Here are some points, one per row:
0.312;0.159;1.280;1.793;0.216;0.884;0.305;-0.438;-0.676;0.423;-0.886;-1.130;-0.717;-0.059;-0.635;0.417;-0.557;-1.652;-1.236;0.692;0.045;-0.081;0.984;-1.194
-0.820;1.432;-1.881;-0.075;-0.109;0.108;2.003;-0.777;-0.589;-0.363;-1.270;-0.691;-0.490;-0.407;-0.457;0.326;0.863;2.864;-0.015;-0.610;0.613;-0.943;-1.051;0.668
1.135;0.072;-0.347;1.699;0.139;-2.728;-1.588;0.587;0.304;-1.426;1.370;2.904;-2.315;-1.061;0.676;-0.857;0.173;-0.502;-0.668;-0.827;-1.544;3.402;1.017;-0.318
0.364;1.135;-0.540;-0.009;-0.681;-1.286;1.788;-1.211;-1.558;-0.080;1.145;1.885;0.512;0.395;-0.170;-0.494;0.757;0.801;0.769;1.213;0.747;-1.091;-1.632;0.607
-0.648;-0.313;-0.022;1.088;-0.984;-1.258;-0.089;0.689;-0.496;1.941;1.774;-1.021;-0.761;0.286;-0.417;-0.017;-1.106;0.750;0.735;0.533;2.236;-0.051;-2.247;0.620
-0.199;0.200;1.322;0.995;0.608;2.074;-0.314;-1.221;-0.680;-0.783;0.074;-0.466;0.488;0.442;0.606;-0.724;0.725;-0.876;0.518;1.798;0.070;-0.423;1.378;0.310
-1.899;-0.634;-0.247;1.149;0.062;0.237;-0.999;0.938;-1.074;-0.304;2.178;0.188;-0.402;0.358;-0.155;-1.175;-0.796;1.326;0.246;0.036;1.513;-0.923;0.282;0.436
-1.002;0.112;-2.059;-0.217;0.259;0.206;1.668;0.255;-1.500;-1.746;-0.661;-0.053;0.398;0.573;-1.775;0.405;-0.124;1.370;-1.097;-0.244;0.337;-0.556;-0.365;0.275
0.071;-0.318;0.658;-1.168;-0.953;-0.228;-0.008;1.256;0.041;0.456;-0.013;0.268;0.965;0.239;0.188;0.213;-0.475;-0.272;0.654;0.152;-0.466;0.682;0.788;-1.503
-0.633;-1.026;0.111;0.341;-0.432;-0.723;-1.582;0.117;-0.527;1.153;0.198;-0.805;0.607;0.996;-0.469;0.027;-1.019;-0.325;1.206;0.184;-0.158;1.755;0.323;0.003
-0.264;0.166;0.481;0.162;0.334;-0.967;-1.548;-0.479;0.330;1.677;0.574;1.133;-0.635;-0.255;-0.516;0.037;0.974;-1.165;-1.184;-0.472;0.882;-0.956;0.112;0.343
-0.030;-0.106;-0.845;-0.470;0.394;-0.028;-0.752;1.367;0.388;1.974;1.217;0.344;1.036;0.009;-0.616;-0.793;-0.937;-0.123;0.706;0.398;-1.155;-2.806;-1.328;0.298
-0.213;1.421;0.124;1.604;-0.215;1.470;2.119;-0.893;1.252;-0.110;-0.391;0.090;0.473;0.270;1.241;0.734;1.933;-0.167;-0.169;-0.632;-0.348;-0.451;-0.244;2.445
0.031;-2.165;0.626;0.221;-2.013;-0.551;-0.827;1.049;-0.241;0.114;0.367;-0.266;-0.346;0.136;-0.245;-0.368;-0.268;-1.674;0.759;-1.250;0.341;-0.148;-0.643;-1.050
-0.805;-0.867;-0.048;0.817;1.397;-0.053;0.169;-0.350;-1.149;-0.847;-0.806;-0.574;-0.119;0.646;-0.068;0.435;-0.856;0.804;-0.514;-0.779;0.620;-0.378;-0.757;1.035
-0.404;1.667;-0.769;-0.183;-1.142;-1.949;0.030;0.645;-0.064;-1.363;-0.080;1.648;-1.760;-1.430;-0.350;-0.369;-0.916;0.289;-0.710;-1.663;-1.622;-0.624;1.219;0.438
-0.060;2.209;-1.074;-1.408;-0.877;-1.309;0.759;-0.508;2.879;-0.957;0.464;1.371;-0.311;-0.187;1.486;0.042;0.073;0.230;-0.810;-0.329;-0.543;-2.324;0.458;0.378
0.769;-2.085;1.769;-0.949;-1.607;0.624;0.105;-0.246;0.142;-0.202;-0.596;0.546;1.801;-0.187;0.088;-0.408;0.411;0.891;1.125;0.155;-1.059;0.273;0.276;-1.273
-0.405;-1.223;1.298;1.129;2.047;0.690;0.976;0.295;0.483;-1.444;0.096;-0.680;0.267;2.644;-0.133;0.505;-1.410;1.352;-0.335;-0.385;1.352;0.543;-0.365;-0.531
2.957;1.703;0.486;-1.888;2.026;1.526;0.874;-1.563;0.931;2.156;-1.162;2.790;-0.413;-3.185;1.164;0.828;1.828;-1.906;2.737;0.102;-1.767;0.192;1.961;-1.299
1.176;-1.410;-0.136;-0.506;-1.653;0.691;1.540;1.385;1.286;0.109;-1.714;0.653;0.604;-0.420;1.551;0.314;1.003;-0.733;0.457;-0.017;-0.408;1.010;0.595;2.008
1.153;0.221;0.845;-1.749;-1.689;-1.402;1.993;-0.370;0.188;-0.585;-0.360;0.331;0.019;-0.851;1.462;-0.270;0.459;-0.158;-0.333;-1.270;-2.362;0.423;0.652;-0.412
-0.634;2.413;0.507;1.618;-0.071;1.449;1.304;-0.191;0.908;0.850;-1.105;0.380;-0.735;-0.788;-0.709;1.475;0.175;-1.187;-0.965;0.410;-0.832;0.017;0.175;0.918
-1.211;1.540;0.511;2.371;-1.312;-0.047;1.417;-0.595;1.033;0.641;-0.263;0.480;0.262;-0.170;-0.037;0.971;0.714;-0.005;0.947;0.639;1.479;0.051;-0.251;1.449
-0.932;0.794;-0.042;0.924;0.536;0.474;0.757;0.256;-0.899;-2.044;0.419;2.045;-0.148;-0.288;-0.148;1.900;-0.567;0.335;-0.262;1.977;2.017;1.685;0.950;-0.152
-0.301;-0.228;0.332;0.610;1.021;0.287;-0.876;1.049;-1.143;0.254;-0.426;-1.505;-0.610;-0.339;0.008;0.477;-1.032;0.033;-1.096;-0.468;0.302;-0.013;0.726;-0.377
0.293;0.403;-1.408;-1.071;0.405;1.928;-0.698;-0.116;-2.018;-0.963;-1.180;-1.408;1.303;-0.567;-0.693;0.156;1.215;0.365;-0.103;1.566;0.917;-1.176;-0.403;-1.309
0.858;-0.575;-0.384;-0.084;-0.979;0.671;-1.227;0.542;-0.833;-1.047;0.304;-0.133;-1.271;0.035;-0.181;-0.749;-0.497;-1.571;-0.969;-0.587;-1.092;2.046;0.682;-2.611
0.940;0.419;-0.998;0.741;0.149;0.567;0.498;-0.883;0.953;-0.422;-0.506;-0.438;0.548;-0.482;-0.641;0.329;0.756;-0.501;1.402;1.627;-1.170;-1.781;-0.116;0.969
0.985;0.496;0.312;-0.570;1.218;-0.533;-1.614;-1.550;0.848;-0.896;1.483;0.803;-1.115;-0.354;1.108;0.629;0.891;-0.300;-0.279;0.735;-1.230;0.264;-0.293;-1.231
-0.384;-0.016;-0.285;-0.106;1.497;-0.690;0.647;-0.899;0.255;-1.742;0.478;-0.529;-0.620;0.675;0.744;-0.822;-2.786;-0.497;-0.087;-0.157;0.844;-0.563;0.118;-0.020
-0.045;-1.484;-0.046;-0.726;0.375;-0.292;-1.446;0.468;-0.965;-0.117;-0.233;0.798;-0.087;1.050;0.324;-0.102;-2.117;0.685;-1.974;0.079;0.670;1.614;0.052;0.908
-1.023;-0.948;0.164;-0.136;-0.521;-0.479;-1.048;0.515;0.664;-0.277;1.722;-1.441;-1.883;2.673;1.672;-0.842;-0.125;0.952;0.665;0.604;2.285;0.376;-2.346;-0.103
-0.389;-2.027;-1.019;-2.341;-0.026;-1.517;-1.222;1.621;-0.197;0.798;-1.036;-0.121;1.011;1.552;-0.067;-2.208;-1.296;-0.046;0.952;-1.703;-1.976;-0.484;0.532;-1.846
0.717;0.295;0.782;-0.262;0.052;0.678;-0.857;1.017;-0.718;1.526;-2.652;-0.432;-0.392;-0.520;0.368;0.924;-0.563;-0.490;-0.414;1.460;0.091;0.953;-0.460;-0.795
1.631;2.559;0.130;-1.734;1.943;1.656;-0.296;-1.567;-1.377;0.316;-0.308;1.945;2.073;0.254;-2.150;0.782;-0.618;-1.254;-0.070;0.534;-0.508;0.257;0.358;-0.447
1.573;-2.091;1.284;0.613;1.152;-1.289;-0.099;-0.776;0.648;-0.764;0.797;0.022;0.774;0.353;-0.451;-1.669;-2.513;0.038;-1.168;-1.120;-0.189;0.318;-0.343;1.533
2.609;0.906;0.561;-1.617;0.381;-0.599;-0.860;1.438;-1.063;-0.171;-0.048;0.637;-0.056;-1.326;-0.908;0.834;1.247;-0.069;0.965;-1.056;0.530;0.881;1.213;-0.803
-1.298;1.389;0.829;-1.105;2.169;0.253;-1.395;-0.686;-0.173;-0.631;-0.143;-0.230;0.551;0.884;-1.695;0.114;1.127;1.081;-0.381;0.987;1.146;-0.583;-0.743;-0.130
0.160;-1.805;0.053;-1.804;-1.191;0.430;1.527;1.071;0.492;-1.391;-0.555;-0.066;0.173;-0.764;1.270;0.058;0.017;0.634;-1.001;-0.392;0.400;1.423;-0.110;-1.787
-0.517;-1.233;0.188;0.337;0.985;0.037;-0.232;-0.553;-0.376;-0.349;1.219;-1.979;0.721;0.825;-0.419;-0.539;-1.669;0.194;-1.029;-0.416;0.695;0.342;-1.061;1.384
-0.586;1.255;-0.484;1.083;-0.559;-0.177;-0.500;-0.686;0.255;2.399;-0.304;0.661;-0.386;-1.293;0.139;0.686;2.152;-0.895;0.460;0.984;-0.468;0.486;-0.733;0.499
Along one direction, these points spread out more than along any other. Take the direction at right angles to it along which they spread out most. Then take the direction at right angles to both along which they spread out most. Go by this last direction. For each point below, how far along it does it lie, from 0 to 99? The average is 50, and the first point in the table lies past the average. One standard deviation of the points above along it is 16.
0.057;-1.669;0.438;-1.581;-0.239;0.641;-2.605;0.386;-0.449;0.702;-0.626;-0.933;0.402;1.450;-0.229;-1.964;-1.493;1.688;1.376;1.103;0.558;-0.057;-0.542;-0.099 >> 73
-1.716;1.279;-0.108;2.064;-3.250;1.097;2.812;0.772;2.969;3.028;-0.149;-1.657;-0.535;-1.407;2.569;0.081;3.839;-1.286;1.253;-0.011;-0.144;-1.232;-0.896;1.376 >> 11
-1.006;-0.027;-0.125;1.797;0.522;-0.485;-1.027;-0.099;-0.499;-1.378;0.897;-1.761;-0.410;-0.992;-0.395;-0.043;0.300;-0.049;0.618;-0.245;0.110;0.096;-0.088;1.608 >> 42
0.326;-2.215;-0.339;1.896;0.891;-0.238;-0.760;-1.962;0.242;0.224;0.613;-1.741;-1.673;-0.011;-1.013;0.405;-0.052;0.419;-0.241;-0.492;-0.640;0.931;-0.413;0.240 >> 49
-0.971;0.078;-0.249;0.917;0.225;1.115;1.875;0.242;-2.328;-1.399;-0.543;1.768;0.181;0.788;-0.731;1.401;0.426;0.462;-0.859;0.662;0.677;-1.192;0.232;0.256 >> 55
-1.393;0.389;-0.179;-0.741;1.067;-0.096;-0.555;0.471;-0.121;-0.724;0.819;-1.533;0.287;-0.173;-0.017;0.031;-0.707;-0.125;-0.477;0.650;0.698;-1.003;-0.047;-1.080 >> 61
0.584;-1.384;0.270;-0.350;-1.586;1.200;-0.643;-0.413;1.186;0.825;0.103;-0.614;-0.266;-0.572;-0.031;-0.670;-0.396;-1.000;0.586;-2.184;0.377;0.314;-0.008;-2.444 >> 55
-0.078;-0.514;-0.035;-3.014;0.442;-0.223;1.095;0.704;2.577;-0.794;1.100;-0.484;-1.117;-0.027;0.068;-0.688;0.625;-0.891;-1.405;-2.431;-2.490;-0.914;1.482;-0.290 >> 33
0.000;0.782;-0.747;0.215;0.435;-1.248;0.249;-1.504;0.526;1.554;-0.968;-0.359;1.414;0.488;-0.142;-0.046;0.092;0.465;0.601;0.170;-0.047;-0.773;1.264;0.997 >> 49
-0.072;0.521;-0.395;0.464;-0.847;-0.471;-1.096;0.950;-0.701;1.182;0.029;0.146;1.830;0.811;-0.415;-0.993;0.188;1.381;1.913;1.618;0.957;-0.231;-1.549;0.248 >> 57
1.238;0.350;-0.552;-0.786;-0.013;-0.130;0.255;0.452;0.632;1.015;-0.455;-0.787;0.875;-0.718;0.346;1.274;1.931;0.311;-1.799;-1.328;-1.295;1.421;1.202;0.855 >> 46
